rotation ticks, each row followed by its count of ticks
The counts run from 0 to 445.
[ 18  14  45  13 -20 -21  -9 -30  26  -6 -26  18 -19   2  -2  -2 -44 -18
  15 -62  24  50 -12   1  10   7   4 -37  33 -47  48  10 -24 -33  -5 -26
 -55  12   8 -50  33  21 -38 -24  42 -24  12]
268
[ 32   4  35  -7  27  46 -29 -42  -9 -32 -39  -3 -30  24 -17  39  -3 -50
 -20 -34 -27 -35  45  -8  44   3  -7  -2  21 -42  19  37   2 -16  13 -22
 -26  -8 -58  28   8   5  25  11  38 -37 -37]
170
[-10  31   2  45 -23  -5 -17   1  48 -15  -7 -19 -31 -20 -23 -41 -47 -25
   7 -33  50  19 -14  -5 -61 -11  -2  -5  11  -8  -3 -37 -41  12   8 -51
 -42  50  12 -16   2   7 -32 -33  40  -5  -6]
283
[-30  21 -56   9 -19 -17   2 -21  -8  38 -24  35 -31  11   6  -7 -31  15
  23 -44  37  31  11  24   2 -31 -22 -14   4 -29  48  -8   8  -3  62  12
 -21  26  40   5 -10  -2  40 -69 -11   3 -42]
413
[  0   6   0  24 -31  -5  56   5  30   7 -37  33 -48   4 -38   0   1  -6
 -15 -47  38  18  29  25  22 -64  -7  -4 -18 -31  44 -39 -14  -1  -1 -40
 -65  39  -4  13   4  38  -4  -4  14 -16 -19]
329
[-40  -1  37  52 -13  -7  30 -29  20   3 -55  42 -36 -50 -36 -11  -9   1
   1 -23   8  42  18  14  16 -21 -37 -23  13  21  29   2 -43 -16  19 -50
 -40  44  13 -20  27  13 -14  24   7   1 -23]
324
[-58  19 -26  33 -41  17  -1 -23 -18  -2 -41   4 -48  28   4   2 -27  15
 -22 -12  12   8 -16   0 -71 -26 -67  21  -5 -14  27 -52  -6  20  26   6
  -9  22  33   5   3 -13  -3 -69  13  16 -22]
421
[ 30  44  45  35  -6  34  -7 -36  41  14  19  16 -16  25 -26   0 -52 -18
   9  12   8  -3 -14  12 -44 -23  -8  17   5 -37  31 -31 -10  -7 -23 -42
 -51  46 -23  10  37  20   3   5  55 -51  -6]
247
[ 29  23 -35  30   7   1   3  13 -19  26 -54  37 -36  24  16  13 -22 -12
 -14 -48   5  -3  28  -9  23 -95 -37   0  -5   8  32  14  18 -14  28  12
 -47  43   5  30   6  12  32 -43 -16 -21  14]
393
[ -3  21  19  38  12  -5  -3 -11  67  30   0   6 -18 -36  -3 -34 -53 -60
  40  16  12 -24 -16   7 -15   4  14 -30 -10  -3  36  -6 -26 -16  36 -41
 -52  19 -30  37  18  12  16 -40  29 -30 -42]
239
[ 24  22 -40  21  -4 -15 -32  19 -44 -16 -57  31 -10 -28  -7 -18  -2  -3
   6 -80  20  43  36   6  23 -13 -50  -1  29   7  19  24 -34   9  21 -31
 -44  23  43 -34 -18  14   2 -37   2  12   2]
353
[ -7 -11  10 -15   7 -28  -1 -24 -33  18 -16  36 -18  13  -3  -6  -9 -17
  14 -64 -14  -8 -14  43   8  11 -25  -8  37 -26  24  50  23 -49  60  38
 -55  36 -23  62  -2   2  35 -35 -27   2 -11]
94
[ -9  17  81  15  -8   7 -29 -62  -8 -24 -10  27  -3  16 -27 -11 -17  24
 -12  -7 -29   4   3  14  -5  53 -30 -21  24 -67  21  13  -4 -11  25 -37
 -25  12 -20  -8  27   1 -12 -17  59  15 -37]
187
[ -6  36 -65  24  11   3  30  -5   3  41  -5  13 -33 -25 -12 -36 -34 -11
  28  -4 -17  23 -29  24 -22 -20 -75  37  -6   8  53 -30 -42   3   4   1
 -20  34  35  46  -3  29  43 -47 -22 -14 -11]
376
[-51 -26 -55  15 -32 -12 -35  15 -24 -31 -38   5 -43 -36   5  24  30 -25
   5 -43  17 -22  -4  41 -30 -10 -40  -1  30  11   4 -24  -4  -1  50  15
 -24  11   1  30 -16 -29 -20 -65  10  11 -56]
60
[ 10  17 -46  40 -24  11 -17  29 -29 -15 -34 -13 -22  -3  -7 -18  22  -6
  24 -32  17  63   8 -26  19 -33 -50   7  11  11  14  -2 -46  -3  10 -16
 -56   8  42   4 -16  17  11 -86  12  -3   0]
355
[-28  30 -49  42   4  34  24 -17  -5 -19 -60  18 -52 -56 -19  25  -7 -10
  -6  -7 -29 -16  16   9 -14 -43 -67  39   2  39  29  -9 -51  22  18 -14
  -5  19   9  15  11  -5  11  -3  -2 -11 -58]
380
[-21 -39  11  36 -17  41 -50 -22 -16 -46 -61  -2 -35  52  -2  44  20 -44
 -26 -42  11 -31  11  -3 -22   6 -18   2  27 -15 -32  -2  14  -2  32   4
 -29   6 -32   4   2 -19 -10 -37  50   6 -10]
125
[-33  -2 -27   5   8  19  -4 -34 -10 -50 -18  -8 -19  -1  18 -10  -9 -43
  18 -36   4 -17 -13 -17 -13  38   4 -26  26 -16  -2  36 -17 -12  57  20
 -16 -12 -14  46  -9   3  -8 -47  26  15 -82]
140
[ 23  25  16  28  -1  14 -44  10   5 -43  -9 -36  -6  23  21 -37 -46 -75
  22  -3  24 -34   3 -53 -19 -13  10 -22  10  -2 -11  11 -24   7  41 -37
 -44  15 -23  26   6   5   0 -52  49 -18 -21]
219
[ 47  30  21  12   5  -3  -6  19  26 -22   6 -26 -31 -32 -41 -55 -13 -19
  21  20 -22 -30  21  -9  23  24 -29  14 -16 -34  47 -14 -19  -9   8 -57
 -43  14 -23  47 -17  26  -2 -28  38 -40 -66]
236
[ 27 -44 -26  19  -5  13 -38  -5 -16  52 -62  33 -49  26   0  19  12 -15
   4 -31  22  17  22  12  28 -18 -35  14  15  18  48 -17  34 -16  37  -8
 -49  20   5  22 -26  -9  26 -23 -24 -35   4]
35
[-17  51 -60  22  15  -9  24 -12  -8  38 -19  21 -31 -38   7  -9 -50 -28
  26 -19 -11  -1 -40  23 -33 -37 -50  20   3  14  46   2 -29  -5  11  11
 -26  37  30  37  14  23  26 -46 -26  -7 -15]
377
[ 60  26  47  24  13  31 -12 -25  -4 -19   6  72   3   6 -26 -10 -11 -13
  -9  -4 -17  -4  31  23  37 -12 -32 -11  39 -23  69 -10 -43  -1 -28 -53
 -49  15 -25 -12  19  18   7  13  40 -21 -48]
251
[-16 -16 -39 -50  -5  16 -27 -31 -23 -32 -55   6 -54  -9 -18  20  -3 -40
 -39 -92   4 -18   6  63 -34   6 -36  26  48  -7  19 -16   2   7   9   4
  -1  32 -14   2 -26 -10 -20  16  -9  -4  -9]
69
[ -7 -10 -38  67   8  10  16 -12  30  36 -68  30 -38  -8  -1  -1 -13 -33
  22 -19  42  25 -20   3   1 -10 -29   6 -25  22  49 -49 -38  17   7 -34
 -46  12  29 -13  13  20  -2 -35  10   7  -7]
339
[-38  -1 -66  17 -10   0   9 -24 -15   5 -27  42 -16  15  16   5  -3  10
  13 -35  30  29  10  21  11 -33 -23 -30  10 -18  47  -6  -1  -2  56  27
 -19   7  35  17  -1  -5  23 -79  -7  10 -72]
414
[ -1  27  20  -3 -35  23  27 -31  24 -58   4  12 -17  -7 -28 -41 -28 -24
  -5 -27   4  22 -12   1 -45 -13 -38 -12  41 -25  45 -36 -84  15 -18 -43
 -22  26   4  -2   9  17 -36   9  39  -4 -45]
286
[ -2 -32   9   3 -17   7  -4 -37  -2  47 -49  51 -40  29  -1  32 -40 -30
  -8 -47   7   1 -13  44 -30 -50 -48   7  42  -2  57 -12  16 -30  10  15
 -42  36   0  13  24 -22  20   8 -20 -23  26]
29
[ 13  33 -17  17   3 -25  -8   4  24 -42 -10  19 -13 -58  -1 -29 -39 -18
  22 -39  36 -13  -6  -8  -6  14   5 -27  30  -6  40   4 -44   4  24 -37
 -42  10  24 -13  14  20 -56 -33  37   3 -72]
278
[ -3   4 -55  -8   9  14 -32  -3 -23 -12 -74 -35 -64   7  29 -16 -35 -47
   1 -35   8 -28  20 -37 -16 -14 -44  19  -2  28  12 -11  15  21  47   5
   1  17   8  27 -23 -22  19 -43 -10 -17  -2]
438
[ -1   5  55  16  23  36 -15 -32   7  -6 -58 -17 -41  43   1 -20 -48 -77
 -21 -11 -17 -61   9 -12 -23  13 -19  17 -17  -8  -3 -13   0  10  31 -30
 -31  22 -57  51  -2   7  13  -7  19 -11   8]
164
[ 24  18 -18  38 -20  42 -14 -22  -3   5 -61  10 -33  26 -24   4   0  13
  -7 -41  21  62   2 -17 -10  -3 -57  48  17   3  32 -32 -34  14 -30 -41
 -28  28  38 -44  -2   5 -13  -2  21  -7  26]
346
[  5 -14  35  11 -20  42 -17 -32 -30 -52 -43 -10 -35  88 -12   3  11 -14
 -35 -50  -9 -14   3 -37 -28  23 -39  28  23 -41  15 -17  14  -5  14  -2
 -12   6 -25  21 -19  -6 -33 -28  31  18  14]
127
[  7  42  11 -21  11  30 -56 -24 -36 -14  23 -12   0  12 -46 -27 -10 -12
   3 -12 -39  -8   3  64 -23  25 -44  28  24 -60   1   8 -10   8   9 -10
 -35  29 -35  44 -15 -16  36 -40  29   2 -37]
152
[ 35  12  23 -10   4  47 -53 -31  15  -7 -28 -34 -19  47 -19 -35 -28 -62
  -4 -48  30  12  12  15  -5   8   0   4  15 -53   7 -23 -21  17  -5 -48
 -33  19 -33 -32 -21  -2  25 -22  55 -22  -2]
209
[  6  21  31   0  40  -3 -24 -32 -11   5 -15  20  -1   2  18 -38 -36 -59
  13 -10 -24 -74 -26  31 -25  36 -46  -2  17 -15  25  10 -24  11  34   0
 -37   7 -49  49   0   1  19 -49   2  23 -28]
158
[ 26 -12 -44  18  -4  -4 -23 -13 -15  16 -40  58 -29  20  28  24 -22  12
  25 -31  18 -19 -21 -13  -9 -31 -40  16  35  11  71  16  24 -26  28  41
 -41   3  22  38  17  -9 -21 -42 -25 -28 -14]
38
[ 77  38  52  25  26  14 -57 -14  -2   5   3  43  13  -9 -24 -15 -22   8
  -4  -1 -14  -8  16  35  28  -7 -36   2  24 -23  50  -4 -27  -3 -24 -58
 -49  19 -18 -31  13  12   4   9  45 -24 -23]
252
[ -6  15  23  19  22  19 -38 -44  46   1 -15  -1  -3  21  13 -14 -61 -61
   4 -22  28 -37 -40   9 -53  41  -2 -20   8 -36  34 -36 -23  11  -2 -20
 -31 -14 -19 -13  19  -3 -30 -45  47   7 -19]
203
[ -9   3  39  68   3  30 -56 -29  -3  -4 -17 -11 -22  25 -11   2 -16   8
  16  28 -26   1  -7 -43   4  45  -9   5  -9 -31 -13   9  15 -14  55 -28
 -25   5 -32  24  14   2   3 -58  54 -23 -40]
181
[ 70  23   7   9  -5 -23 -44  15  20 -35 -13   4 -29 -14 -32 -32  -8  37
   8 -46  18  23  33 -11  31  34 -14   4  11 -49  53 -18  -5   0  -7 -53
 -47  17  22 -16 -11  31 -38 -23  46 -33 -31]
272
[  7  -3 -45 -44 -35  43   5  -8 -36 -19 -34   2 -35  66   0  10   0 -39
 -26 -36   0   7  23  -2  -6 -57 -64   7  22 -32  56 -43  -9  16  -8  30
  -1   2   7  20 -21 -10  33 -43   0  -2  -6]
430
[-33 -40  15  14  16  30   3 -53 -23 -24 -56  23 -33  19   4  -1 -12 -55
  -3 -32 -18  10  -3 -13 -37   5 -46   9  59  39  -9  40 -21 -15  50  13
 -12  24 -18  50   0 -20  13  12 -22   7   2]
85
[ 12  -5  47  72  21  28 -59 -37  -6  -6 -38   1 -20  15 -11   3 -11 -12
  26  16 -20 -13  18 -36  34  43  -3  -6  -2  -6  -4  15  13  -5  66 -44
 -37   2 -28  23   4  -5  18 -38  47 -17 -53]
180
[-34  11 -16  -6  -7  33 -21 -44 -20   7 -42 -20 -45  14  23 -20 -55 -32
   9 -20 -36  18 -29 -28 -56  11 -76  22  36   9  39  24 -24  -5  25  53
  11   3  23  31   8 -23  22 -39 -25  -9  22]
441
